500 stands for zero in the data rows.
Here are some points:
[352 172 403 271 381 458 496 301]
[660 651 378 465 580 602 602 493]
[464 527 507 550 483 486 480 487]
[617 620 458 564 401 468 511 608]
[509 636 538 551 553 560 505 563]
[699 537 399 402 563 718 581 492]
[520 436 547 437 439 439 474 499]
[710 605 438 459 558 544 519 594]
[475 520 553 503 488 427 503 543]
[200 41 456 269 450 452 459 282]
[510 535 454 533 464 482 486 565]
[422 543 541 516 412 539 562 484]
[438 439 513 551 534 403 492 545]
[577 417 596 533 460 390 455 444]
[584 621 461 554 527 526 535 533]
[473 531 566 580 494 435 482 520]
[456 517 485 561 485 526 497 501]
[529 509 527 612 525 413 521 461]
[530 527 454 504 501 496 519 478]
[571 569 482 411 563 554 527 455]
[549 440 534 389 527 485 550 492]
[506 603 465 584 562 503 439 547]
[613 681 454 495 596 638 533 458]
[464 558 550 461 528 483 455 513]
[416 513 472 527 542 444 495 592]
12 more points follow, each with its number after it:
[484 543 504 564 484 502 539 537] 0
[522 550 552 508 489 474 508 509] 1
[441 479 462 559 515 444 469 512] 2
[540 518 437 594 461 542 485 519] 3
[402 519 618 554 548 481 505 547] 4
[542 522 544 456 470 498 516 578] 5
[634 656 515 554 513 485 474 483] 6
[460 536 517 567 565 503 573 592] 7
[528 458 500 526 527 437 497 511] 8
[447 522 530 560 505 466 495 532] 9
[465 584 530 539 455 487 466 567] 10
[464 495 549 514 539 489 434 523] 11
Which three of these numbered points are nearest to each point below, ignoring the 2 directions in which the first points spread most? Their numbers follow each, nearest first.
[549 664 381 447 477 630 473 501] > 10 9 2
[393 501 555 559 495 422 478 472] > 9 1 0
[537 575 549 511 461 454 493 522] > 1 5 6
[600 649 411 570 491 598 495 584] > 3 10 2
[552 589 454 581 528 511 444 566] > 2 3 9
[533 318 633 550 417 470 515 539] > 5 8 1
[426 512 431 567 414 504 492 526] > 3 0 10
[535 516 491 504 534 376 509 515] > 8 1 2
[622 649 544 565 520 579 495 650] > 5 10 11
[645 690 314 478 583 631 581 529] > 2 9 0
[468 475 496 526 489 522 433 542] > 11 10 9
[390 536 519 603 436 469 493 527] > 0 9 10
[488 558 536 506 451 465 528 497] > 1 0 10
[747 475 473 372 606 600 501 513] > 8 11 5
[447 569 530 491 515 477 424 523] > 11 10 9
